0: [  3   1 111  26 -73 -18  -2  28 -32]
1: [ 12  -2  80  18  37 -40   1  39 -34]
2: [  6   1 -48 -16 127   5   3 -51  42]
3: [  3   2 -25 -13 -43 125  -2 -16  14]
4: [ -4   2  32   3 -12 -89   2  49 -67]
5: [  3   1 -12  -5  84  24  -1 -20  18]
6: [  1   0  28   3  53 -51   0   5 -16]
7: [  5  -6 -29 -13 -11 -94  -2  52 -42]
8: [  0  -3 -55 -29 -23 -95  -1  20 -25]
9: [   0   -2 -111  -36   19  -88    1  -43   30]
10: [   5   -1 -127  -39  116   18   -1  -42   67]
11: [  4  -2  54  14 -79 -62   1  14 -16]
12: [  8  -4  -3  -4 -21 -95   2  26 -27]
13: [  4  -1  77  21 -65 -19  -1  10 -17]
14: [  3   1 121  25 -66 -71  -1  53 -61]
15: [   2   -1   39   16 -106 -113   -2    5  -15]
16: [   0    0  -62  -23  -85 -103   -1  -49   60]
17: [  1   1  -4   2 -78 -49   0  12  -8]
18: [  4  -2 -72 -36 -65  84  -1  42 -47]
19: [   4    0 -127  -40  126   31    0  -41   67]
20: [   3   -1   57   17 -100   20    0   11   -6]
21: [  3  -2 -31  -8  14 103  -1  18 -29]
22: [   5    0  -86  -30 -121   77    1  -17   30]
23: [  0  -2  66  15 -82  53   1  49 -46]
24: [  6   2  54  23 -56  75  -1  39 -34]
25: [  2   0 -32 -11 -53  40   2  -5   9]

[  8  -3   2  -1 -24 -79   2  21 -22] -> 12 7 4
[  -2    2  -32  -13  127 -121   -1   10  -20] -> 6 7 2
[   5    0  -87  -33 -127   83    0  -18   33] -> 22 25 3
[  9   0  -1  -4  -8 113   0  53 -54] -> 21 24 18
[  3  -1 -56 -21 -69 127   0  37 -41] -> 18 3 21
[  0  -1 -38  -8 127 -72   1 -39  40] -> 2 5 6
[-18   2  83  25 -76 -82   1  19 -17] -> 11 15 13
[  -2   -2 -127  -44   17  -95    1  -53   38] -> 9 16 8
[  1  -1  94  27   7  88   2  35 -50] -> 24 23 21
[ -4   1 -25  -6 -57 127  -1   0   1] -> 3 21 25
[  9  -2  13   8  19 -37   0   3   0] -> 6 12 1
[ -7  -3 -32   0 -53  29   2 -73 105] -> 25 22 3
[ -8   1  -3   0 -94  51   2 -47  49] -> 25 22 3
[  3  -1  60  18 -95  14   0  13  -7] -> 20 13 23
[   1   -2  101   27 -100   59    0  -23   30] -> 20 13 24
[  8   2  98  21  11  23  -1  34 -40] -> 1 0 13
[   0    1   13    3 -120   16    1    0  -16] -> 20 17 25
[  -3   -2 -127  -45  -78  -83   -1  -77   67] -> 16 9 8
[ -1   2  96  26  -5 -39  -1  24 -26] -> 1 13 0
[ -4  -1 -49 -14 -81 -25   0  25 -35] -> 17 25 8
[  8  -1 -64 -35 -53 121  -1  42 -47] -> 18 21 3
[  1   0  71  24 127  48  -1  -4   1] -> 5 6 1
[ -2   1  41  14   0 -71   2 -31  36] -> 6 12 11
[  1   1   5   4 -75 -47   0  10  -7] -> 17 11 12
[   6    1   -9   -4 -116  -17    1   -1    2] -> 17 20 25
[  -5   -2 -127  -45 -103  -69   -1  -82   73] -> 16 9 22
[  5   2 -43 -18 -40 127  -4 -23  21] -> 3 21 25
[  2   1   9   0  96  41  -1 -23  20] -> 5 2 6
[  3   2 -83 -28 -78 -65  -1 -20  24] -> 16 8 17
[   1   -2   36   16 -111 -102    0  -27   28] -> 15 11 17
[ -11   -1  -91  -25 -127  -68    2  -61   57] -> 16 17 9
[  8   1 -51 -16 127  12   4 -49  42] -> 2 5 10
[ -1   2 -24  -6 -49 127  -1   4  -1] -> 3 21 25
[ -1   2   0   9  16 -69   3 -50  73] -> 6 16 9
[  0  -3 -55 -29 -36 -94  -1  15 -18] -> 8 7 12
[  -4   -3 -100  -26  -73  -95    1 -108  106] -> 16 9 8
[  4  -1 -63 -24 -74 127   1  41 -47] -> 18 3 21
[  -4   -3 -127  -57 -108  -75   -1  -93   81] -> 16 9 22
[  -2   -1 -114  -36   -3  -79    1  -80   65] -> 9 16 8
[ -17    2  -12   -2  127 -126   -1  -17   18] -> 6 2 5
[-2 -1  7  2 58 10 -2 -1  6] -> 5 6 1
[  4  -2  56  15 -86 -49   0   7  -9] -> 11 13 17
[   3    3   28    6 -127    0    0    9   -6] -> 20 17 13
[ -2  -2  82  23  74 -72  -2  47 -44] -> 1 6 4
